[[110 124 138]
 [116 124 143]
 [146 136 140]
 [122 130 151]
 [116 126 149]
 [108 124 127]
 [148 133 130]
 [111 123 142]]
:
[[110 138]
 [116 143]
 [146 140]
 [122 151]
 [116 149]
 [108 127]
 [148 130]
 [111 142]]

[[132 131 131 118 135 118 118 125 122 119 127 143 130 132 120]
 [129 117 124 143 101 145 144 138 142 130 143 144 115 120 134]
 [148 130 145 121 120 120 121 128 126 117 135 125 137 152 112]
 [130 123 128 136 107 137 136 131 132 135 138 111 125 127 134]
 [138 130 135 123 118 123 118 116 114 137 145 112 117 138 135]]
:
[[132 131 135 118 122 127 130 120]
 [129 124 101 144 142 143 115 134]
 [148 145 120 121 126 135 137 112]
 [130 128 107 136 132 138 125 134]
 [138 135 118 118 114 145 117 135]]

[[127 127 121 151 115 153 157]
 [128 128 128 128 129 128 127]
 [127 128 127 128 128 128 128]
 [125 118 128 130 107 130 129]
 [128 128 127 129 129 129 129]
 [128 128 128 129 128 129 129]]
:
[[127 121 115 157]
 [128 128 129 127]
 [127 127 128 128]
 [125 128 107 129]
 [128 127 129 129]
 [128 128 128 129]]

[[116 122 131]
 [134 136 106]
 [129 108 135]
 [141 134 122]]
:
[[116 131]
 [134 106]
 [129 135]
 [141 122]]

[[138 136 114 133 109 132]
 [135 136 100 122 112 145]
 [119 126 120 111 137 142]
 [113 128 117 104 142 148]
 [121 124 111 114 129 144]]
:
[[138 114 109]
 [135 100 112]
 [119 120 137]
 [113 117 142]
 [121 111 129]]

[[135 124 127 143 142 152 109 123]
 [132 124 127 137 139 149 111 125]
 [131 133 134 124 131 111 141 138]
 [129 125 126 132 137 145 113 123]
 [148 135 142 149 143 135 116 123]
 [126 131 129 115 127 113 137 128]]
:
[[135 127 142 109]
 [132 127 139 111]
 [131 134 131 141]
 [129 126 137 113]
 [148 142 143 116]
 [126 129 127 137]]

[[126 133 141 134 136 141 118]
 [116 132 114 119 121 115 128]
 [122 107 125 126 128 127 124]]
:
[[126 141 136 118]
 [116 114 121 128]
 [122 125 128 124]]
---
[[106 131 116]
 [105 133 119]
 [104 136 123]
 [106 132 117]
 [103 139 132]
 [102 137 123]]
:
[[106 131 116]
 [106 132 117]
 [105 133 119]
 [104 136 123]
 [102 137 123]
 [103 139 132]]

[[137 112 127 112 109 120 115]
 [122 130  99 130 128 124 122]
 [128 117 148 116 115 127 118]
 [123 143 115 145 148 146 152]
 [121 126 128 125 127 124 124]]
:
[[137 112 127 112 109 120 115]
 [128 117 148 116 115 127 118]
 [121 126 128 125 127 124 124]
 [122 130  99 130 128 124 122]
 [123 143 115 145 148 146 152]]

[[151 153 146 154 142 140 102 140 137 138]
 [110 105 113 105 112 133 157 110 121 112]]
:
[[110 105 113 105 112 133 157 110 121 112]
 [151 153 146 154 142 140 102 140 137 138]]

[[111 125 144 124 116 130 142]
 [136 129 141 114 114 127 126]
 [117 122 133 123 102 124 110]]
:
[[117 122 133 123 102 124 110]
 [111 125 144 124 116 130 142]
 [136 129 141 114 114 127 126]]

[[120 127 130 127 122 132 138]
 [123 132 129 124 120 128 138]
 [128 133 126 118 123 116 134]
 [129 139 125 133 119 135 130]
 [107 101 139 128 136 138 140]
 [125 122 130 120 130 119 132]
 [125 136 127 128 118 131 136]
 [131 143 124 117 116 114 135]]
:
[[107 101 139 128 136 138 140]
 [125 122 130 120 130 119 132]
 [120 127 130 127 122 132 138]
 [123 132 129 124 120 128 138]
 [128 133 126 118 123 116 134]
 [125 136 127 128 118 131 136]
 [129 139 125 133 119 135 130]
 [131 143 124 117 116 114 135]]

[[128 134 118 123]
 [126 119 110 107]
 [133 125 130 112]
 [131 123 101 109]
 [125 127 123 153]]
:
[[126 119 110 107]
 [131 123 101 109]
 [133 125 130 112]
 [125 127 123 153]
 [128 134 118 123]]

[[133 108 116 148]
 [122 106 120 142]]
:
[[122 106 120 142]
 [133 108 116 148]]

[[125 132 129 127 131 126 129 134 129 127 128 129 117 132]
 [127 129 136 127 131 126 127 137 127 129 126 134 135 130]
 [126 130 127 129 130 130 128 125 128 129 127 128 125 130]
 [128 128 132 129 128 129 127 151 127 130 127 132 124 128]]
:
[[128 128 132 129 128 129 127 151 127 130 127 132 124 128]
 [127 129 136 127 131 126 127 137 127 129 126 134 135 130]
 [126 130 127 129 130 130 128 125 128 129 127 128 125 130]
 [125 132 129 127 131 126 129 134 129 127 128 129 117 132]]

[[124 137 133 137 138 117 137 136]
 [151 140 134 121 145 121 128 135]
 [127 120 135 111 118 128 129 119]]
:
[[127 120 135 111 118 128 129 119]
 [124 137 133 137 138 117 137 136]
 [151 140 134 121 145 121 128 135]]
